A single turn carries every row of the set below to another of its rows. Some are shown first; where does it send the rows asked next?
Sakar: [-23  24  13  -1 -19   5  34 -34   0  29   6  -1  42 -25 -14]
basu: [ 24 -46   9  -6  25  -8 -31  25 -10  -3 -26 -14 -11  12  26]
datez: [-21  16  17  17  -9  -1  31 -26   4  45  -1  -7  47  -9 -30]
lim: [-10 -18 -12  22   3  11   3 -59  26  11  -2  14  31 -14 -20]
nuto: [ 24 -34   4 -12  26 -19 -19  12 -11  -8 -29  -9 -25  22  35]
nid: [-31  18  21   1  -9 -11  38 -17  -2  39   9   5  38 -18 -27]
dor: [ 12 -11  13   0  22 -14   4  54 -34 -26 -20 -16   9  23  26]
kupa: [ 13 -17   2  16 -12  -6  -1  39 -40 -27 -40 -15 -21   0  20]
fav: [-13 -19 -17  12   2  11  17 -65  15  28  -8   0  23  -8 -29]
duv: [-19   9 -15  -6   5   1  18 -41  27  22  24  -6  35  12 -34]
Nonun: [-27  19  22   2 -21  -9  26 -30  16  32   6   4  34 -29 -12]
leku: [ -9 -10  -7   8  -4  16   5 -67  19  17  -7   9  24 -14 -24]
tus: [ 12  -8   0   9  25 -19  11  52 -32 -16  -8 -15  20  27  26]
sog: [ 24 -36   9   2  23 -21 -30  15 -11 -10 -33 -14 -23  24  11]
Dorum: [ 16  -6  -1   0  25 -21  15  44 -31 -17 -10  -5  14  19  44]
Bufi: [-27  14   8   7 -15   1  34 -36  -2  34  -6   1  40 -26 -21]
kela: [-26  28   1   5 -12  -1  21 -32  13  29  10   6  41 -14 -33]
gafa: [  6 -16  -3   6  24 -22  14  56 -35 -13  -3 -18  12   8  37]
zipin: [-16 -22 -12  25   0   8   7 -50  11  25  -8  21  19 -18 -38]
sir: [ 12 -22 -12   7  24 -11   4  53 -36 -20  -9 -10  10  20  30]
naro: [ 14 -10  -7  12 -18 -15   5  28 -36 -10 -36  -7 -22 -12  40]
Nabuf: [-15 -16 -17  -6  12  -2  37 -38  18  27  31  -9  23  24 -29]
Tiba: [  9 -21   2   3 -17 -15   1  45 -39  -7 -26 -19 -27  -5  30]
nop: [-21  -2 -14  -1   2   0  40 -36  28  17  32 -19  36  17 -12]
Lova: [-18   6 -15  14 -10   9   6 -53  21  19   1   8  26 -12 -38]
vese: [-14  -6  -6   9   8   2  30 -41  19  40  19 -25  36  26 -31]
futo: [-24   3   4   3  11   1  46 -29  19  28  31 -26  19  16 -33]
fara: [  9 -10   2  21 -24 -17   1  37 -42 -10 -37 -18 -20  -9  21]
giti: [ 11 -23   1   5 -24 -11   0  40 -33   2 -30 -19 -20 -17  33]
pulig: [-12   0  -9 -13  15   7  33 -43  20  19  28 -15  42  14 -15]
gefa: [ 19 -34   7  -5  19 -12 -18  26 -18 -23 -32 -23 -28  21  16]
Sedav: [ 24 -47   4  -5  36 -20 -25  24 -14  -7 -19 -15 -19  16  22]
Pes: [-12 -12  -7  33  -5  12   9 -53  14  30 -12   1  28  -6 -38]
golak: [ 17 -22  -2   9 -23  -7   6  33 -40 -20 -33 -16 -18  -5  26]
Vuron: [ 21 -37  12  -3  23 -15 -29  32 -22  -9 -31  -4 -18   9  24]
sut: [ 28 -34  18 -18  13 -15 -21  20 -12 -18 -27 -17 -20  22  18]
kiru: [ 10 -27   1  15 -15 -20  -4  31 -35  -5 -37 -18 -25 -21  30]
tum: [-29  17  32  23  -1   1  29 -27   6  30  -2   7  30 -27 -36]
met: [-20   0  -6 -12  14  -1  42 -39  14  31  21 -16  44  17 -19]
rusud: [ 15 -24  -6   7  23  -8  10  57 -29 -11  -2 -14  17  13  39]
nobo: [-15 -20 -13  38  10  17  20 -47  17  13  -1   3  17  -6 -40]
lefo: [ 19 -15   8   0  24 -12   7  49 -32 -26 -14  -4  23  17  27]

golak -> sut
Lova -> duv
Bufi -> fav
Now these:
vese -> datez
tus -> fara
rusud -> giti
Sakar -> leku
Sedav -> gafa
nobo -> futo
sir -> Tiba
dor -> kupa
Nabuf -> nid
naro -> nuto
Nonun -> lim

A single turn carries every row of the set below to another of its rows. Some are shown first; where does it send the rows asked next?
W: [ 26 -56  12 -27   0   5 -19 -27  -2 -13  25 -15 -38]
N: [ 28 -12   2   8 -55 -28  13  11  13   9  37   8 -33]
G: [  3 -22  13 -19   7  35 -43  42  30 -12 -13 -44 -32]
F: [  0 -12  16 -33 -71  26   8  28 -11 -17   5 -55  14]
B: [  5  21 -17  22 -19  17   3  27  -3  17 -35  -9 -18]
E: [-34  -5 -18 -48  18   6  33  18  -6 -21  23 -13 -22]
H: [  8 -25  13 -16   1  32 -45  30  30  -2 -17 -48 -27]
S: [ 31 -52  15 -28  -2  12 -15 -19 -11 -24  20 -11 -39]
X: [ -6 -16  11 -19 -59  52  12  36  -3 -23   1 -44  18]
C: [ 16 -13   6  12 -50 -39  13   7  16  23  11   7 -25]
A: [-31 -23 -13 -43  15  26  28  25   8 -32  35  -8 -17]
P: [ -3   4  -1  16  -9   9  -6  25  12  27 -50 -14 -13]
T: [  1  13 -15  23 -13  13   2  20   9  27 -33 -16 -20]
V: [  1 -42  22 -25   9  21 -42  24  30  -7 -21 -38 -26]
Q: [ 26 -56  26 -26  -9 -10 -10 -24  -1 -13  16  -5 -37]
Z: [-34   6 -21 -39  11   4  39  25  -4 -12  21 -12 -21]
D: [ 29 -16  -1   8 -51 -26  11   1  18  19  29   1 -29]
Y: [  0 -16  18 -32 -75  22  13  22 -14 -16  16 -47  12]
K: [-29   5 -27 -24  -2  17  47  32   6 -15  27  -1 -14]
U: [  3 -27  12 -25 -75  32  24  19  -8 -26  28 -29  15]

E -> Y
U -> K
C -> P
Now these:
T -> H
S -> N

